In the rows, zero is written as 128.
The rows of A fall into 4 groups, which share some directions, and each row is roughly a mix of its group's hidden directions.
A (128 x 10):
[[148 135  94 135 122 144 124 122 154 191]
 [100 103 103 173 133 107  84 124 139 134]
 [159 139 163 134 101 105 104 118  90  97]
 [144 140 144 146 114 163  81 100  96 143]
 [110  97 139  94  72 136 121 130 102 137]
 [123 139 107 156  86  98 107 160 156 108]
 [102  77 113 134 118  94 120 106 106 100]
 [145 115 101 164  97 165 112 105 156 142]
 [149  87 108 115 131 143 119 163 176 120]
 [ 74  97 118 110 141 115 169 114 135 121]
 [150 123 114 132 120 150 179  98 170 126]
 [116 153  65 124 117 104 149 104 125 139]
 [125  92  89 146 115 116  85 139 158 142]
 [159 147 155 123 147 121 142 151  95  80]
 [103 107 108 179 120 158 159 137 109 140]
 [133  83 147 151 149  76 138 137 142 137]
 [143 132 107 120 125 129 173 132  95 181]
 [122 120 149 175 115 145 170 139 100 154]
 [129 141 126 158 137  98 125 124 195 129]
 [135  91 107 133 155 145 120  89 171 144]
 [159 116  85 117 133 140 123  88 148 165]
 [174 150  90  89 139 128 152 116 134 141]
 [120 169  96 179 137 126 132 117 159 119]
 [134 111 153  88  96 126 141 129 176 104]
 [102  85  97 120 125 133 130 136 123 182]
 [178 104 145 157 108 122 112 131 131  87]
 [107 140 107 125  89 132  89 124  85 152]
 [122 102 147 178 143 144 131 106  83 123]
 [ 92 119 123 102 122  79 164 100 126 124]
 [162 120  97  88 113  98 155 156 132 115]
 [ 72 142 154 137 134 126  91 150 152 126]
 [ 89 159 160 161 120 119 101 147 107 108]
 [102 170 139 122  85  91 148 143 124 140]
 [147 150 118 187 153 105 141 123 100 124]
 [155 171 128 113 125 116 172 102 157 142]
 [116 145 153 135  94 165 104  82 144 125]
 [116 173 155 111 113  95 163 156 123 124]
 [130 103 138 100 146 110 103 135  89 176]
 [134 106 149 189 109 117 118 153 101 137]
 [159 134 101 160 116 116 124 148  76 148]
 [130 159 153 162 140 143 117  99  82 106]
 [172 135 126 164 144 124 125 165 164 107]
 [143 122 127 158 147 129 115 120 197 115]
 [138 128 108 182  96 139  84 131 122 122]
 [140 123 160 168 115 126 112 130 108  73]
 [104  71 109 151 123 151 103 115 106 139]
 [121  82 118 144 100 115  94 112  90 144]
 [159 157 158 145  90  97 149 153 137 137]
 [142 134 105 105 138 124 152 135 148 193]
 [109 102 133 115 144 105 140 123 124  62]
 [138 168 158 100 109 116 156 136 170 137]
 [111 110  96 162 109 119  80 103 125 148]
 [167 157 171 132  89 106 128 122 113 139]
 [140 163 153 148 102 143 124 162 101  90]
 [124 110  80 144 116 126 110  91 134 171]
 [ 84 140 157 183 138 130 113 118 142 134]
 [121  93  88 147 114  96 138  86 146 126]
 [129 149 155 105 153 185 127 158 127 142]
 [181 145 118  93 110 144 120  94 139 112]
 [ 97 118 150  85 119 133 125 150 171 100]
 [115 166 147 124  70 134 146 152 144 117]
 [121  91 175 134 136 112 125 146  81 122]
 [135 107  87 155 143  85 105 129 134 161]
 [163 152 163 126  98 133 118  98 126  87]
 [130 157 136 138 131 173  80 118  99 146]
 [127 155  94 170 139 107 141 127 167 101]
 [ 79 114 131 127 126 156 116 142  82 156]
 [144  91 134 139 115 165 139 153 140 177]
 [ 80 154 146 132 156 138 134 137 114  82]
 [157 142  83  96 136 133 118 113 172 140]
 [146 119 129  73 112 124  85 137  98 130]
 [144 149 146 127  94 143 175 169 143 135]
 [164 168 162 158 106 109 136 137 136 103]
 [109 145 102  61 133 126 128 130 153 140]
 [118 152 133 121 110  96 163 126 120 185]
 [140  86 126  85 135 115 145 176 136 137]
 [149 139 123  93 134  93 169 138 167 116]
 [133  81 160 144  86 111 144 107 110 129]
 [128 122 154 116 172 128 157 162 155  95]
 [143 101 147 188 135 155 139 128  99 125]
 [126 120 136 127 187 112 137  90 162 134]
 [110 106 123 164  96 115 110  85  98 144]
 [121 129 145  83 144 169 157 126 139 165]
 [152 143 120 103 142 155  90  77 122 118]
 [142 132 148 173 119 146 131 141 179 101]
 [174 158 140 142 144 125 162 160 101 120]
 [126 159 122 173 110 117 116  97  86 146]
 [ 94  93 133 119 155 170 150 140 107 152]
 [103 111 107 123 122 117  77 123 117 177]
 [128 105 148 196 126 139 132 125  99 119]
 [100 115 132 106 167  75 107 143 113 122]
 [137 103 102 117 160 105 147 110 166 166]
 [121 110  92 126  80 109 108 164 133 151]
 [114 129 157 159  91 105 128 171 139 156]
 [163 108 103 144 167 146 117  90 105 112]
 [ 88 125 176 144 107 146 156 147 107 133]
 [129 103 169 110 111 142  92  90 155 136]
 [115 159 154 107  92 105 159 155 137 154]
 [113 142  92  80 130 121 135 137 164 162]
 [129 137 157 145 172 111 147 148 165  96]
 [126 108 161 102  84  89 109 145 130 109]
 [153 152 164  96 115  97 107 144 162 120]
 [136 113 129 127 139  93 111 122  92 186]
 [ 91 156 117  96  95 132 163 138 105 108]
 [122 159 119  64 123 103 116 118 146 111]
 [ 78 129 132 137 119  91  85 120 151 121]
 [128  88 110  99 131 164 140  96 157 151]
 [111 112 141 117 157 168 113 132  75 145]
 [153 116  85  78 144 121 133 140 157 141]
 [113  86  99 109 164 157 126 158 143 118]
 [116 141 161 120 140  96  73 152 135 109]
 [132 157  86 123 148 120 152 141 176 150]
 [133 121 134 177 136 164 165 104 106 111]
 [180 118 125 126 141 135  91 144 161 100]
 [130 150 135 146 164 107 137  90  81 142]
 [113 124 131 125 161  72 102 163 127 112]
 [ 93 114 124 138 143  85 135 169 164 134]
 [ 84  92 169 150 120 106 115 139 120 143]
 [111 171 120  99 124 122  82 156 146 113]
 [164 125 120  95 141 106 157 144 170 102]
 [143 104 128 155 121 168 127 156 100  85]
 [112 149 174  97 165 123 151 126 129  97]
 [128 107  70 164 122 119  94 142 134 121]
 [116  94  91 145 113  89 122  85 126 118]
 [119 156 106 110 146 165 113 122 131 183]
 [ 97 179 119 164 110 147 119 113 153 123]
 [147 133 143 106 145 186 119 153 131 162]
 [ 81 136 142 138 100 124  97 107 168 112]]

Here is one row from each group, named. Which group is each of the other rows in?
[ 83 141 109 116  86 127  96 149 107 144] => <64>
[147 110 138 112 117 145 117 160  72  99] => <48>
[149  91  91  96 139 146 109 133 139 167] => <129>
[142 127 123 121 178 106 163  96 141 158] => <36>

[ 93 124 178 132  98 144  92 110 139 125] => <64>
[117 160 181 107 138 153 137 158 108 119] => <129>
[136 138 113 167 112  90 101 168 154 121] => <36>
[125 109  95 116 162 145 107  92  98  98] => <48>
[131 150 132  82 161 134 103 168 124 103] => <64>
[118 144 138 109 118 166 147 133 142  68] => <48>
[ 99 122  92 163 128 137  84 112 103 145] => <129>
[ 88 106 122 104  84 151 110 113 158 131] => <36>
[120 149 136 111  68 160 159 127 133 139] => <36>
[119 157 100 146 147 107 160 132 173 102] => <129>
[139 102 147 163 155 156 110 104 111  90] => <48>
[ 96 153 132 147 102 123 138 163  82 108] => <64>
